j335: [105 122  89 111 118  86]
j151: [ 83 127 123 139 107 119]
j166: [127 119  83 106 139 123]
perm: [107  83 127 139 119 123]
j151
perm: [119 139 123 107  83 127]
j151
where: [89]
j335, 2
where: [106]
j166, 3
q: [ 83 127 123 139 107 119]
j151

j947: [125 112 141 149 116 135 140 118 112 126 146 140 125 113 126 114 134 132]
j260: [144 135 141 111 118 125 110 130 110 132 131 132 121 120 120 122 123 117]
j680: [114 131 114 125 148 111 144 135 115 111 131 144 149 132 135 127 135 117]
j313: [116 105 139 139 131 120 152 127 135 135 134 146 126 120 121 146 117 119]
j179: [123 111 118 132 143 120 138 118 126 130 117 121 123 132 120 118 127 139]
j79: [118 134 112 126 149 113 140 135 114 111 125 140 146 126 132 125 141 116]
j614: [119 119 124 118 114 126 119 124 125  91 101 123 127 122 112 141 130 141]
j898: [134 131 152 105 139 120 147 119 116 139 117 127 120 121 135 126 146 135]
j392: [139 120 120 131 137 131 117 128 130 121 114 111 114 122 134 125 132 145]
j914: [145 137 139 114 117 131 114 132 111 134 131 128 124 120 121 122 130 120]
q: [134 131 152 105 139 120 147 119 116 139 117 127 120 121 135 126 146 135]
j898
q: [118 134 112 126 149 113 140 135 114 111 125 140 146 126 132 125 141 116]
j79
perm: [141 116 118 134 112 126 149 113 140 135 114 111 125 140 146 126 132 125]
j79
perm: [135 146 126 135 121 120 127 117 139 116 119 147 120 139 105 152 131 134]
j898
perm: [137 145 130 122 132 121 114 134 114 139 124 120 117 111 128 120 131 131]
j914

j548: [143 145 132 148 132 132 101  89 129 131 109 133 137 141 133 139 122  92
 134 151 141 134 139 126 132 142 141 130]
j10: [148 144 128 113 122 145 125 150 151 117 120 142 146 109 117 118 128 144
 120 117 142 150 146 122 144 123 131 117]
j601: [130 137 129 101 122 132  89 131 133 145 141 134 139 144 141 141 132 139
  92 151 133 132 132 148 134 142 109 126]
j781: [143 142 123 132 113 141 140 148 146 111 117 138 143 117 113 114 120 144
 128 108 140 149 139 113 141 116 136 115]
j607: [148 144 128 113 122 145 125 150 151 117 120 142 146 109 117 118 128 144
 120 117 126 123 115 107 122 112 144 121]
j361: [110 112 130 150 126 114 156 107 109 125 126 115 110 131 129 128 126 112
 158 122 115 110 111 122 113 125 134 140]
j355: [138 144 123 137 108 134 154 140 141 108 113 136 143 114 110 121 120 143
 140 104 138 143 136 108 141 112 140 115]
q: [143 145 132 148 132 132 101  89 129 131 109 133 137 141 133 139 122  92
 134 151 141 134 139 126 132 142 141 130]
j548
perm: [126 109 142 134 148 132 132 133 151  92 139 132 141 141 144 139 134 141
 145 133 131  89 132 122 101 129 137 130]
j601

j616: [120 112 165 120 136 139 166 120 154 146 116 159 157 120 120]
j251: [157 155 178 146  92 112 160 150 159 118  89 140 157 152 159]
j324: [ 96 138 160  98 170 157 153 100 157 117 114 154 152  97  94]
where: [165]
j616, 2
where: [136]
j616, 4

j663: [138 117 115 131 116 130 135 116 134 119 129 116 112 113 129 136 131 131
 115 116 138 130 131 142 137 132 133 129 130 116 130 128 133]
j213: [123 139 139 132 139 135 121 138 131 138 134 140 143 141 133 127 132 132
 138 139 109 131 131 116 118 130 130 134 132 136 134 132 130]
j911: [134 139 139 120 139 123 134 139 120 137 124 140 143 143 125 137 119 119
 139 139 118 119 120 128 124 119 118 124 120 138 122 123 118]
j115: [139 131 132 119 131 121 139 131 117 130 122 131 133 134 121 139 119 119
 132 130 133 119 119 137 134 117 116 122 120 132 119 118 118]
j163: [119 132 137 118 136 117 123 135 115 132 118 132 138 138 120 114 118 118
 136 134 139 119 118 122 126 116 117 118 118 140 117 120 116]
j609: [126 117 116 136 118 134 123 120 137 119 134 117 113 114 131 124 137 135
 117 117 138 136 137 128 133 138 137 133 136 117 135 134 138]
j317: [118 131 131 135 132 136 117 130 137 131 134 132 132 131 136 119 136 136
 131 133 117 135 136 115 119 136 137 134 136 129 135 137 137]
j806: [155 136 129 134 130 143 148 128 141 134 142 135 131 128 141 167 133 135
 126 132  99 130 132 138 128 134 133 141 133 117 139 131 134]
j80: [116 131 130 130 117 116 116 119 138 135 133 130 137 116 142 130 129 132
 133 138 128 131 115 115 130 113 129 129 136 131 112 134 116]
j672: [133 137 130 116 134 129 130 130 135 119 132 131 116 130 116 128 142 129
 115 131 133 131 113 129 136 117 116 130 117 138 115 112 138]
j953: [133 131 135 132 115 133 130 136 129 137 134 113 116 138 129 138 131 142
 114 130 116 116 129 117 131 128 131 130 112 119 116 130 116]
perm: [131 116 129 131 116 136 134 119 130 113 117 116 131 133 116 135 132 131
 129 128 129 130 133 138 142 115 112 130 138 130 137 116 115]
j663
perm: [116 134 119 129 116 112 113 129 136 131 131 115 116 138 130 131 142 137
 132 133 129 130 116 130 128 133 138 117 115 131 116 130 135]
j663
perm: [116 134 112 131 136 129 129 113 130 115 115 131 128 138 133 132 129 130
 142 116 137 130 133 135 138 119 116 116 117 130 130 131 116]
j80
perm: [112 113 115 115 116 116 116 116 116 117 119 128 129 129 129 130 130 130
 130 131 131 131 131 132 133 133 134 135 136 137 138 138 142]
j663
q: [133 137 130 116 134 129 130 130 135 119 132 131 116 130 116 128 142 129
 115 131 133 131 113 129 136 117 116 130 117 138 115 112 138]
j672

j116: [148  99 113 120 127 145 124  97 123 133 129]
j421: [150 114 103 131 117 152 113 117 125 144 102]
j712: [103 131 114 117 152 120 118 150 113 125 144]
j7: [146 103 106 113 126 137 126  82 113 132 133]
j954: [105 143 150 127 141  94 136 124 129 115 127]
j32: [144  98 145  92 109 126 132 114 119 114 130]
j274: [130 109 144  98 126  93 114 114 119 132 145]
j204: [145 114  98 114 119 145 126  92 109 132 130]
where: [136]
j954, 6
perm: [102 150 114 103 131 117 152 113 117 125 144]
j421
perm: [130 132 109  92 126 145 119 114  98 114 145]
j204
perm: [117 125 144 102 150 114 103 131 117 152 113]
j421
perm: [114 130 144  98 145  92 109 126 132 114 119]
j32
where: [123]
j116, 8
where: [146]
j7, 0

j554: [102 109 133  97 147 105 112]
j694: [108 145 174 112 110 107 145]
j927: [108 113 174 108 154 107 145]
where: [147]
j554, 4
perm: [174 107 108 145 110 112 145]
j694
where: [105]
j554, 5
where: [113]
j927, 1
where: [154]
j927, 4
where: [97]
j554, 3

j687: [117 151 118 115 137 145]
j642: [107 131 115 118 147 132]
j75: [149 124 124 118  96 132]
j797: [140 135 136 117  96 120]
j336: [147 110 137 143 125 135]
j146: [111 142 163 166 137  92]
j218: [120 133 140 127 137 118]
j475: [145 118 117 137 115 150]
j826: [132 118 131 116 147 107]
perm: [150 145 118 117 137 115]
j475
perm: [116 132 131 118 147 107]
j826
where: [127]
j218, 3
where: [143]
j336, 3
perm: [107 115 118 131 132 147]
j642

j985: [130 132 129 123 128 110 108 109 114]
j846: [127 128 110 128  98 128 128 114 125]
j222: [103 128 128  99 157 128 114 118 121]
j763: [153 128 140 139 128 143 147 149 151]
j217: [121 128 137 128 158 167 172 128 126]
j311: [128 131 127 117 106  96  92  94 103]
j52: [121 122 123 124 126 127 127 126 123]
where: [158]
j217, 4
where: [143]
j763, 5
where: [99]
j222, 3
where: [139]
j763, 3

j942: [148 149 109 150 113 125 150 151 148 115 148  97 101 146 120 112 111 147
 150 125 110 111 142 125 154 152 111 111 106 113 146 155 127 147]
j178: [118 135 154 113 155 135 135 109 136 102 146 158 103 115 108 105 105 105
 139 134 105 134 133 115 114 114 104 116 134 159 101 139 115 118]
j3: [146 148 123 146 121 157 147 135 144 112 145  99  97 126  92 124 123 148
 145 106 122 122 165 100 134 137 123 120 106 121 127 134  99 129]
j838: [109 104 133 105 139 154 101 115 105 135 105 159 158 118 103 135 137 105
 102 116 134 135 146 113 114 115 139 134 155 134 118 114 108 115]
perm: [111 115 109 155 106 154 125 111 151 148 150 112 148 113  97 152 111 125
 150 113 146 125 127 147 110 101 146 149 142 150 111 120 148 147]
j942
perm: [146 155 127 147 148 149 109 150 113 125 150 151 148 115 148  97 101 146
 120 112 111 147 150 125 110 111 142 125 154 152 111 111 106 113]
j942
q: [118 135 154 113 155 135 135 109 136 102 146 158 103 115 108 105 105 105
 139 134 105 134 133 115 114 114 104 116 134 159 101 139 115 118]
j178
perm: [129  99 134 127 121 106 120 123 137 134 100 165 122 122 106 145 148 123
 124  92 126  97  99 145 112 144 135 147 157 121 146 123 148 146]
j3
perm: [101 102 103 104 105 105 105 105 108 109 113 114 114 115 115 115 116 118
 118 133 134 134 134 135 135 135 137 139 139 146 154 155 158 159]
j838

j534: [128 128 141 166 129]
j658: [156 167 128 131 157]
j488: [129 133 164 145 129]
where: [131]
j658, 3
where: [166]
j534, 3
where: [156]
j658, 0
q: [156 167 128 131 157]
j658
where: [133]
j488, 1

j716: [100 123 120 123 117 134 114 117 114 145 118 138 120 113 155 113 121 158
 137 146 126]
j420: [151 129 136 138 133 125 134 137 129 119 127 121 122 132 112 139 127 110
 122 127 132]
j632: [135 126 131 130 132 125 132 133 127 127 129 123 130 133 124 133 130 123
 123 128 129]
j17: [ 92 113 116 120 113 141 104 115 107 152 104 122 126 134 120 131 125 118
 128 125 129]
j904: [ 90 122 118 121 117 142 107 115 106 149 107 144 111 106 170 107 118 167
 135 156 135]
j551: [149 131 140 137 136 125 134 135 129 119 127 119 122 136 114 140 125 109
 121 125 128]
j789: [149 131 140 137 136 125 133 135 129 119 127 119 122 136 114 140 125 109
 121 125 128]
j598: [133 139 127 125 127 112 110 151 134 119 122 139 132 127 121 129 136 122
 132 137 129]
j858: [131 128 130 128 130 127 131 128 130 124 118 126 128 131 122 127 128 121
 123 125 131]
j525: [109 122 120 121 121 131 116 122 124 136 120 137 126 119 145 116 123 150
 131 140 128]
j362: [115 118 170 149 106 106 121 142 156 135 112 107 107 117 121 122 135 118
 144 107  90]
j991: [ 92 113 116 120 113 141 104 115 107 152 104 145 107 102 173 107 118 171
 135 157 130]
q: [ 92 113 116 120 113 141 104 115 107 152 104 122 126 134 120 131 125 118
 128 125 129]
j17
where: [157]
j991, 19
perm: [135 156 135 167 118 107 170 106 111 144 107 149 106 115 107 142 117 121
 118 122  90]
j904
q: [ 92 113 116 120 113 141 104 115 107 152 104 145 107 102 173 107 118 171
 135 157 130]
j991
perm: [132 127 122 110 127 139 112 132 122 121 127 119 129 137 134 125 133 138
 136 129 151]
j420

j733: [109 135 131 126 138 141 105 138 133 120 120 114 138 124 131 137 127 118
 125 137 136 119 127 118]
j787: [ 86 108  94  96 141 145 100  95 111 108 142 133 134 154  95 129  95  87
 150 115 100 134 132 111]
j385: [135 109 110 119 109 107 145 103 110 126 133 137 111 127 110 110 116 127
 128 105 107 133 121 128]
j676: [119 109 128 133 110 107 115 110 105 110 121 127 128 127 107 137 111 135
 103 109 133 126 145 110]
j243: [105 133 109 145 121 118 139 128  97 113 128 108 151 102 122 140 125 142
 125 113 145 138 104  97]
j197: [104 132 109 142 123 120 135 128  98 112 127 108 149 105 121 140 124 138
 126 114 143 136 106  97]
j574: [127 119 128 121 132 144 110 127 110 132 109 107 110 135 116 109 136 110
 126 102 111 106 107 126]
j415: [134 111 108  95 141 145  87 142 133  86  94  95 100  95 108 150 132 100
 115 154  95 111 134 129]
q: [105 133 109 145 121 118 139 128  97 113 128 108 151 102 122 140 125 142
 125 113 145 138 104  97]
j243
q: [127 119 128 121 132 144 110 127 110 132 109 107 110 135 116 109 136 110
 126 102 111 106 107 126]
j574
perm: [111 132 134 100 115 150  87  95 129  95 154 134 133 142 108 111  95 100
 145 141  96  94 108  86]
j787
perm: [132  95 100 108  95 111  87 133  86 115  95  95 108 111 145 129 142 150
  94 134 141 100 134 154]
j415
perm: [126 145 110 119 109 128 133 110 107 115 110 105 110 121 127 128 127 107
 137 111 135 103 109 133]
j676
perm: [109 116 126 127 103 128 107 145 110 137 110 121 109 133 105 128 111 110
 119 107 127 133 135 110]
j385

j645: [129 131 129  92 129 127 131 129 131 132 130 133 171 130 129 130 132 152
 130 129 101 159 128 128 129 130 127 129 131 127 162 131  87 126]
j329: [154 101 156 134 154 155 134 126 150  98 100 128 128 127  97 127 151 107
 125 152 123 129 129  98  96 152 128 157 127 130 155 128  99 130]
j285: [154 128 152 134 127  99 126 150 127 130 128 107 129 155 154 128 127 128
 157 155 125 134  96  97 151 156 123 152 101  98 130 100 129  97]
where: [159]
j645, 21
perm: [154  98 127 155 129 152 100 155 157 134 150 128  99 134  97 125 123 154
 130 107 152 151 126 129 127 130 127 128 128  97 101  96 156 128]
j285
perm: [ 97 129 100 130  98 101 152 123 156 151  97  96 134 125 155 157 128 127
 128 154 155 129 107 128 130 127 150 126  99 127 134 152 128 154]
j285
q: [154 128 152 134 127  99 126 150 127 130 128 107 129 155 154 128 127 128
 157 155 125 134  96  97 151 156 123 152 101  98 130 100 129  97]
j285
q: [154 101 156 134 154 155 134 126 150  98 100 128 128 127  97 127 151 107
 125 152 123 129 129  98  96 152 128 157 127 130 155 128  99 130]
j329

j467: [ 87 106 141 161 120  83]
j231: [165 129 141 130 108 105]
j389: [ 86 112 103 112 128 131]
j92: [ 83 108  99 110 133 138]
j734: [161  83 141 176  88 120]
perm: [120  83  87 106 141 161]
j467
where: [105]
j231, 5

j563: [ 84  87 160 166  80 161]
j47: [ 77 161 167  83 167 166]
j768: [ 83  77 161 168 166 166]
perm: [167 166  77 161 167  83]
j47
perm: [166 168 161 166  83  77]
j768
where: [84]
j563, 0
q: [ 77 161 167  83 167 166]
j47
q: [ 84  87 160 166  80 161]
j563
where: [168]
j768, 3

j903: [112 115 125 151 146 154 123 117]
j610: [123 115 154 116 146 151 112 125]
j438: [133 124 134 114 141 119 113 140]
j879: [124 113 140 142 141 115 134 119]
where: [116]
j610, 3
q: [133 124 134 114 141 119 113 140]
j438
perm: [115 125 151 146 154 123 117 112]
j903
perm: [125 112 151 146 116 154 115 123]
j610

j339: [121 113 107 128 119 134 104 129 139 137 135 128 124 139]
j13: [127 130 137 129 119 137 132 147 100 129 152 150 110 112]
j588: [122 130 150 135 106 112 118 138 137 169 122 137 102 128]
where: [113]
j339, 1
where: [132]
j13, 6
where: [100]
j13, 8
where: [169]
j588, 9
where: [110]
j13, 12

j883: [109  98 131 123 131  94 158  99 136 105]
j378: [158  94 109 131 130 136  98 105  99 123]
j526: [136 105  99  98 131  98  93 109 123 158]
perm: [105  99 123 158  94 109 131 130 136  98]
j378
perm: [ 94  98  99 105 109 123 131 131 136 158]
j883
q: [109  98 131 123 131  94 158  99 136 105]
j883
q: [136 105  99  98 131  98  93 109 123 158]
j526
perm: [105 109  98 131 123 131  94 158  99 136]
j883
q: [158  94 109 131 130 136  98 105  99 123]
j378

j319: [125 110 138 141  97 108 115 121 137 145 115 119 142 121 106 112 129 126
 129 142 123 106 145 137  97 144 149 122 152  97 135 121 149 115  95 128
 114 132 141 154 120]
j473: [119 110 131 123 121 129 119 126 126 131 126 137 132 138 148 127 116 134
 135 142 129 126 142 118 139 140 113 125 139 141 134 125 110 126 147 137
 119 121 125 135 123]
j650: [124 116 142 132  97 112 110 114 146 154 108 121 132 122 114 108 128 128
 121 156 123 102 146 137  80 157 163 122 154  90 149 112 152 107  98 163
 101 139 140 151 127]
j331: [119 117 133 122 118 126 121 127 127 131 128 140 129 138 141 125 112 133
 135 139 133 127 134 120 138 130 116 130 134 139 132 126 112 132 146 133
 120 122 120 136 126]
j855: [120 111 133 122 122 128 120 126 125 133 125 135 134 135 148 128 116 135
 134 142 128 125 143 118 138 140 113 122 139 140 133 127 110 124 148 140
 121 123 125 136 124]
j971: [119 110 131 123 121 129 119 126 126 131 126 137 133 138 148 127 116 134
 135 142 129 126 142 118 139 140 113 125 139 141 134 125 110 126 147 137
 119 121 125 135 123]
perm: [127 151 140 139 101 163  98 107 152 112 149  90 154 122 163 157  80 137
 146 102 123 156 121 128 128 108 114 122 132 121 108 154 146 114 110 112
  97 132 142 116 124]
j650
perm: [140 141 139 131 118 127 126 132 138 120 130 135 126 116 134 122 112 121
 122 146 127 133 130 133 120 125 112 127 139 132 138 126 136 133 128 133
 119 117 129 120 134]
j331
q: [119 117 133 122 118 126 121 127 127 131 128 140 129 138 141 125 112 133
 135 139 133 127 134 120 138 130 116 130 134 139 132 126 112 132 146 133
 120 122 120 136 126]
j331
perm: [135 121 149 115  95 128 114 132 141 154 120 125 110 138 141  97 108 115
 121 137 145 115 119 142 121 106 112 129 126 129 142 123 106 145 137  97
 144 149 122 152  97]
j319
where: [157]
j650, 25
perm: [110 111 113 116 118 120 120 121 122 122 122 123 124 124 125 125 125 125
 126 127 128 128 128 133 133 133 134 134 135 135 135 136 138 139 140 140
 140 142 143 148 148]
j855

j808: [165 143 120 135 127 119 134 139 135 109 121 146 109]
j469: [127 129 116 130 121 127 129 113 133 145 122  98 141]
j436: [124 141 160 113 132 115 128 128 147 147 129 127 134]
j81: [160 147 115 140 134 112 147 128 129 124 128 132 126]
j173: [112 127 115 141 128 132 147 129 147 128 134 160 127]
j325: [151 144 121 135 133 106 146 127 129 124 124 121 132]
perm: [160 134 126 129 112 128 147 147 132 140 128 124 115]
j81
where: [143]
j808, 1
perm: [134 127 129 147 147 128 128 115 132 113 160 141 124]
j436
perm: [147 129 147 128 134 160 127 112 127 115 141 128 132]
j173
perm: [ 98 113 116 121 122 127 127 129 129 130 133 141 145]
j469
q: [127 129 116 130 121 127 129 113 133 145 122  98 141]
j469
where: [144]
j325, 1

j587: [ 98 137 115 133  97 139 116 111 133 156 132 154 127 122 109 138 112 153
 123 116 121 109 127 131 129 120 111 108 104 122 166 119 129 146]
j328: [129 158 130 111 136 143 125 139 133 114 150 139 126 150 124 150 142  88
 143 130 129 144 139 150 175 151 127 117 125 142 101 133 102 135]
j517: [121 138 116 126 103 141 138 137 146 164 110 135 142 107 126 130 131 136
 126 117 134 115 124 128 130 119 113 111 117 123 161 117 126 149]
j226: [159 111 130 107 136 103 115 140 126 138 132 132 113 119 141 113 147 123
 131 145 132 116 141  91 120 145 143 127 155 115 142 130 112 143]
j935: [ 98 137 115 133  97 139 116 111 133 156 126 154 127 122 109 138 112 153
 123 116 121 135 108 139 117 103 125 128 118 116 120 120 150 128]
j907: [157 116 140 121 156 112 132 137 120 103 134 109 123 135 144 118 143 108
 133 142 133 123 146 113 134 151 136 131 143 135 129 136 110 126]
j679: [101 140 113 131  96 144 125 115 138 158 121 151 132 116 113 139 112 153
 122 113 122 129 110 140 119 104 120 122 111 117 132 119 147 133]
j19: [152 131 133 122 154 136 164 133 128  91 129 102 132 123 147 136 121 123
 128 126 124 114 144 136 137 143 124 121 102 139 138 137 121 118]
j83: [130 127 142 144 142 124 129 175 130 125 114 102 150 143 133 111 158  87
 136 135 150 133 139 129 151 143 117 126 150 150 139 125 101 139]
j508: [ 95 126 126 142 102 120  87 129 126 163 127 153 127 141 104 119 136 128
 128 130 133 150 108 126 122 110 131 139 158 122 109 118 136 135]
j237: [ 99 144 127 148 122 152 141 136 130 151 125 123 143 137 117 143 109 132
 125 112 124 140 117 164 136 112 114 129 102 141 114 126 143 113]
j772: [117 126 126 134 105 119 103 152 138 176 111 138 140 125 119 109 157 112
 132 133 147 130 124 111 132 125 122 123 162 126 149 114 113 157]
perm: [146 129 119 166 122 104 108 111 120 129 131 127 109 121 116 123 153 112
 138 109 122 127 154 132 156 133 111 116 139  97 133 115 137  98]
j587
q: [159 111 130 107 136 103 115 140 126 138 132 132 113 119 141 113 147 123
 131 145 132 116 141  91 120 145 143 127 155 115 142 130 112 143]
j226
perm: [139 101 125 139 150 150 126 117 143 151 129 139 133 150 135 136  87 158
 111 133 143 150 102 114 125 130 175 129 124 142 144 142 127 130]
j83
q: [152 131 133 122 154 136 164 133 128  91 129 102 132 123 147 136 121 123
 128 126 124 114 144 136 137 143 124 121 102 139 138 137 121 118]
j19
q: [ 99 144 127 148 122 152 141 136 130 151 125 123 143 137 117 143 109 132
 125 112 124 140 117 164 136 112 114 129 102 141 114 126 143 113]
j237

j886: [111 146 118 148]
j736: [145 108 130 145]
j774: [150 134 106 118]
j575: [132 126 141  91]
j258: [104 142 146 127]
j509: [133 109 154 132]
j340: [147 125 116 116]
where: [141]
j575, 2
where: [126]
j575, 1
where: [134]
j774, 1

j65: [106 149 104  80 108 118 115 152 180]
j585: [152 106 149 104  80 115 104 179 118]
j413: [120 122 154 123 180 149 116 127 127]
j407: [104 115 152 108 179 149 106  80 118]
perm: [118  80 106 149 179 108 152 115 104]
j407
q: [120 122 154 123 180 149 116 127 127]
j413
where: [122]
j413, 1
q: [106 149 104  80 108 118 115 152 180]
j65
q: [152 106 149 104  80 115 104 179 118]
j585
where: [120]
j413, 0
perm: [ 80 104 106 108 115 118 149 152 179]
j407

